The rows of R fall into several groups, which share some directions, and each row is roughly a mix of its group's hidden directions.
R, 132 rows:
[[-18 -41  55   8  14  -1  15 -28  10  -2]
 [  9 -56  26 -29  12  17  25 -11  11 -17]
 [ -9  20  17  37 -35 -34  -1  18 -15 -36]
 [-29  23  -1   0  -5 -31 -15  46  -3 -41]
 [ 18  44 -34  -5  16 -11 -20  22 -26 -31]
 [-22 -18  16   9 -38 -40  38   1  -3  27]
 [ 10 -17  -2 -15   5   9 -48  34  28  37]
 [-21 -14  32  -5  23 -32  -7   7  55   3]
 [-11 -29  28   3   9 -12 -21  21  55  21]
 [-36  13  32  21 -16  30  40  15 -14 -13]
 [-29  -3  31  16 -20  -5 -24 -23 -27  46]
 [-28 -13  14  18 -37 -38   8   6 -32  32]
 [  1 -25 -44 -27   2 -13 -25  30 -17  33]
 [ 31  -2 -20  -4   1  46  -9 -28   8  45]
 [-13 -12  17  36  13 -28 -23   6  54   1]
 [-23  -1  14   1  32 -45  -7   3  39  33]
 [ 22  22 -31  -3 -20  18 -19  -2 -57  12]
 [  6 -28 -44 -25  -1 -39 -12  -6 -36   6]
 [ -9 -32  48  -4   6  -1   8 -19  49 -10]
 [-15  25   2   3  25  -1 -56  26 -15  28]
 [-17 -17  14  11 -42 -40  42   1   1  20]
 [-16  16  42  25   1  30  35  22  26 -12]
 [-60  29  17   6   6 -26  -3  18  14 -19]
 [-36 -15  23 -22  -7 -56   2  15   6  20]
 [ 26  16 -28 -16  -9  13  -6 -22 -58 -14]
 [ 20 -34  14   2  40  27  11 -25  21  34]
 [ -3 -54  33  13 -17   8  15 -27  29   6]
 [-21 -14  34   9  12 -14  23  16  55 -18]
 [ 35 -16 -25 -18  25  54  12  -7   7  14]
 [-26  29 -15 -23 -12 -33 -22  43 -14 -18]
 [-20 -11   5  22 -46 -41  20  17 -16  24]
 [ -2  60 -13   8  15 -41 -15  11 -15   6]
 [ 29   4   2 -32  52  32 -10 -19  19   6]
 [ 28  19 -39 -15  -7  21 -14   0 -52   8]
 [ 17  18 -29   0 -28  21  12  -4 -60   4]
 [ 70   3 -16  16  28  -6   0   3   6   3]
 [-11 -24  47  12 -12  -7  25 -36  18  30]
 [-33   9 -13  22  24  24 -35   1 -33 -34]
 [-28 -22  10   0 -34 -21  55   3   2  17]
 [ 28   6 -54 -18  -5 -12 -30   3 -30  18]
 [  0  17   2 -12  54  15   4  -7  41 -32]
 [ 36  15 -16  17  23  -2  17   9  16 -56]
 [-16  14  16  -2  -1 -66 -14  25 -23  -1]
 [ -1 -34  52   3   6  -4  10 -13  42 -19]
 [-19 -20  34  28  25  32  -2 -43 -10   7]
 [ 19  13 -26 -31   5  39 -19 -18 -44   0]
 [ -1 -22  55  12 -37  10  28 -20   3   2]
 [ -5 -63  34  -9  -8   3  25  -6  17   7]
 [ 25  16 -37   2 -21 -10   0  -2 -60   0]
 [ 24 -27   0  -8  34  32  16 -43  10  27]
 [-14 -11  34  21  23 -30  -7  -7  53   7]
 [-17 -14  30  20   9  17  -5 -58 -15  26]
 [-13 -10  38  22   1 -19  16  24  53 -11]
 [ 11  25 -26  -7 -25  27  12  -2 -58   7]
 [ 71  -5   3  -9  -7   5  15 -25  -8  13]
 [-23   5  42  12  -4  47  27 -16 -24  -9]
 [  7   2 -46  14   3 -31  -6  16  -1  52]
 [ -9  32  -8 -35   2 -34 -30  16  18 -37]
 [-11  -6  42  28  -8 -35 -10 -13  45  -4]
 [-72 -16  -9  11  -7  12   2  12 -17 -12]
 [ 53 -17  16  -3 -12 -25   6 -31  -2  36]
 [-20 -19  25   8  30 -24  -8   5  56  13]
 [ 22  29 -22  -1  36  35 -15  21  11 -35]
 [-13 -28 -17  -1 -53  -5  35  24   2  23]
 [-20 -22   9  18  25 -28 -17  21  53  14]
 [-24 -16  35  -9  22  39  32 -29 -12 -13]
 [-12  35 -20  24  20  -4 -28  43   6 -32]
 [-18 -37  45   8 -19   0  13 -20  36  18]
 [-20 -19  37  14   5 -36  -6  -2  51  10]
 [ 18  12 -19  -4 -35 -11 -40  51  -2   0]
 [ 22  32 -42 -13 -15  13  -7  -2 -48 -11]
 [ 49  22  -9 -15  30  18 -26  -3  30 -19]
 [ 17 -19 -12 -10  38  51   7 -25  22  14]
 [ 43  -7 -18   1  28  46  -1 -22   9  25]
 [-21 -10  25   8  35  -5  -8   1  60  13]
 [-15  30 -14  -8 -28 -21 -23  46 -30 -14]
 [-20  40  -6  32   1  -6 -11  31 -22 -41]
 [ 15 -25  -2 -10  44  24  14 -32  39  15]
 [  5  34 -50   1  -6  -6 -10  13 -46  15]
 [ -4  30  -1  26 -36 -30  -4  25  -6 -44]
 [-14 -28   5   1 -56 -17  21  -2 -22  32]
 [ 14  49 -38   3  -8 -17 -18   3 -40 -12]
 [ -4 -21 -27  -8   5  -9 -22  45  11  49]
 [-22 -17  31   5  -4   3 -15 -20 -40  49]
 [ 15 -37   5  -8   0  30  31 -43  12  29]
 [-17  -6   0   7 -62 -13  12  19 -32  21]
 [ -9 -61  23  -3 -18  11  17 -23  22  19]
 [  9 -10  -3 -32  -5  17 -58  29  25   5]
 [-27   2  14  19  19  -2  60 -31  -1 -12]
 [ 20 -16 -16 -12  44  55   0  -5  13  12]
 [-40  12  20  -1 -11 -51 -18  30 -13  -6]
 [-23 -22  42  13  19  -1  21 -49  14   0]
 [ 12 -18  30  24  15   6  40 -32 -17  35]
 [-41  -9   7   5 -56 -17  22   9 -18  11]
 [-52  24  10   4 -40 -16   3  21   5 -24]
 [ 35  16 -40 -11   5  21 -12  -3 -45  24]
 [-42  -7 -19 -15  16  46 -10  -1  16 -36]
 [ -7   5  11   5 -31   0 -14 -30 -50  40]
 [ 24 -14 -20  -8  -3  49  10 -32  29  27]
 [-43  12  40 -10 -29 -37   3  -6  -5  21]
 [-28 -19  43  19   5 -23  19 -11  44 -11]
 [-44  -6  14 -17  17   8 -32  32 -33  21]
 [  2 -24  58   9  -8  14  28  11 -22 -28]
 [ 35   8 -17   9   4 -15  34   1  16 -56]
 [  9  19 -32  -3 -23   9  -2  -4 -65   1]
 [ 30  10 -16   8 -20  43   0 -10 -32 -42]
 [ 70  -8 -12 -12 -15  10   9   2   0  26]
 [ 22 -14 -25 -22  32  48   2  -3  31  17]
 [-35  -7  33  16  -3 -15  12  14  55 -11]
 [-66   4  18  -2 -32 -21   9   8   6  -5]
 [ -6 -41 -24  28 -42  -8  13   7 -30  20]
 [  4   9 -54  -2   6  -6 -21   1  -9  52]
 [ 13  -1  -4  17 -43 -19  -6  25 -43  34]
 [ 16  25 -35 -13 -14  31   5   6 -53  -9]
 [  4  30  -4  23 -29 -30   3  21 -15 -50]
 [ 51 -22  -8 -23  25  14  -9 -18  30  25]
 [ 29  -8  -8 -17  18  35   1 -36  30 -37]
 [-10  -7  38  20  10 -28 -14   0  55 -15]
 [ 23   7 -46  -6  -4 -27 -23  42  13  21]
 [ -1  61 -32   2  27   9 -25  15  -3  -6]
 [ 30  22 -18 -11  34  37 -23   4  19 -33]
 [-17 -22  36  16  22  16 -20 -18 -14  49]
 [-13  -5  23   5  -9 -60  24   0 -16 -33]
 [-21  23  16  49 -18  19 -32  -5  31  -6]
 [ -5  -5  28  24  26 -44 -11 -14  45   2]
 [ 21  13 -38 -19 -12  31   4   5 -51 -16]
 [-67  13  19   6 -26 -18   2   7  -5 -17]
 [-23 -21  40   3   0 -30   0 -13  49  17]
 [ 59 -12 -35   2  18  32  -6   3   3  -5]
 [  8  35   2  56 -19 -14  27  18   1  19]
 [ 15  13 -40 -21 -23   8 -36  30 -32   9]
 [  2 -23  11 -12  10  16 -20  18 -18  65]]
Each list below has three rows that fit no group; the rest each fit one group, if only roughly. Name those rows in the order they come.
    Q293: [ 23 -28  42 -21 -11  20  13 -13  45  -4]
    Q919: [  8 -23 -22 -34  54   9  -6 -20  23  13]
    Q650: [ 52 -44 -17   5  13   6  16 -26   2  16]
    Q584: [-36 -16  18  -3  33 -11  22 -16  50  -2]
    Q936: [-15 -20  40   6 -11 -17  -5  24  52 -22]
    Q569: [ 31   1   2 -29  34  25 -32 -38  14 -12]
    Q731: [ 13 -50  35   3   7  21  20 -31  20 -13]
    Q872: [  6  55 -34 -20   7  -4  -7  -9 -39   4]
    Q478: [ 24 -40  34   3   1  18   4 -17  48  -2]
    Q326: [ 56 -17  16  27 -20  40   0  -1  -3  -1]
    Q720: [  2  39 -42   0  30  25 -22  30 -14  -8]
 | Q293; Q478; Q326
    Q474: [-18  35 -44   3   7   9 -24  12 -39 -22]
    Q405: [  8  -2  13 -19  42  35 -31  -3  26 -33]
    Q686: [-16  38 -30  -2   4 -12  -7   5 -58  14]
    Q848: [-35  33 -11  16   5   2 -32  20   1 -47]
    Q735: [-13 -28  43  17   7 -23  26 -41  -1 -18]
    Q4: [ 23  16  -6  -7 -37  10   7 -15 -58 -20]
    Q367: [-26  -7  62  25 -15   8   2 -18  19 -12]
    Q56: [-11  33 -40 -25 -16 -30 -21  25 -27   0]
    Q678: [ 10  28 -52   8 -13  -5 -20   4 -46  -3]
    Q865: [ 52  -8   5 -12  46 -10   2 -11  23  24]
 | Q474; Q405; Q686
    Q301: [  7  -4 -16  -4  41  38  -9 -18  17 -46]
    Q622: [  8 -30  44  -2  -8  23  -3 -14  47  21]
    Q915: [ -2 -52   3  14   2  49  11 -19   9  24]
    Q106: [-37  11  -3 -15 -30 -36   7  38   1 -30]
    Q353: [-61  27  13 -11 -19  -7 -19  23  -3 -17]
    Q235: [-17   4  38  14  26  25  27 -38  29  -8]
    Q34: [ -7 -30  45   7 -31  16   4 -41  -9  18]
    Q599: [ 11  35 -10  30  -5 -15  -6  33  -8 -51]
    Q508: [-29 -10  32   9 -11  -5  -8  34  54  -7]
    Q153: [-26 -10  33  12 -46 -11 -13  -7  -8  43]
    Q182: [  4 -50   7 -21  19  30  33 -25  -4  20]
    Q500: [-21  -8  13  32 -43 -42   0  -3 -30  13]
    Q454: [ 14  14  10 -11  28  44 -31  15  31 -30]
 | Q622; Q34; Q454
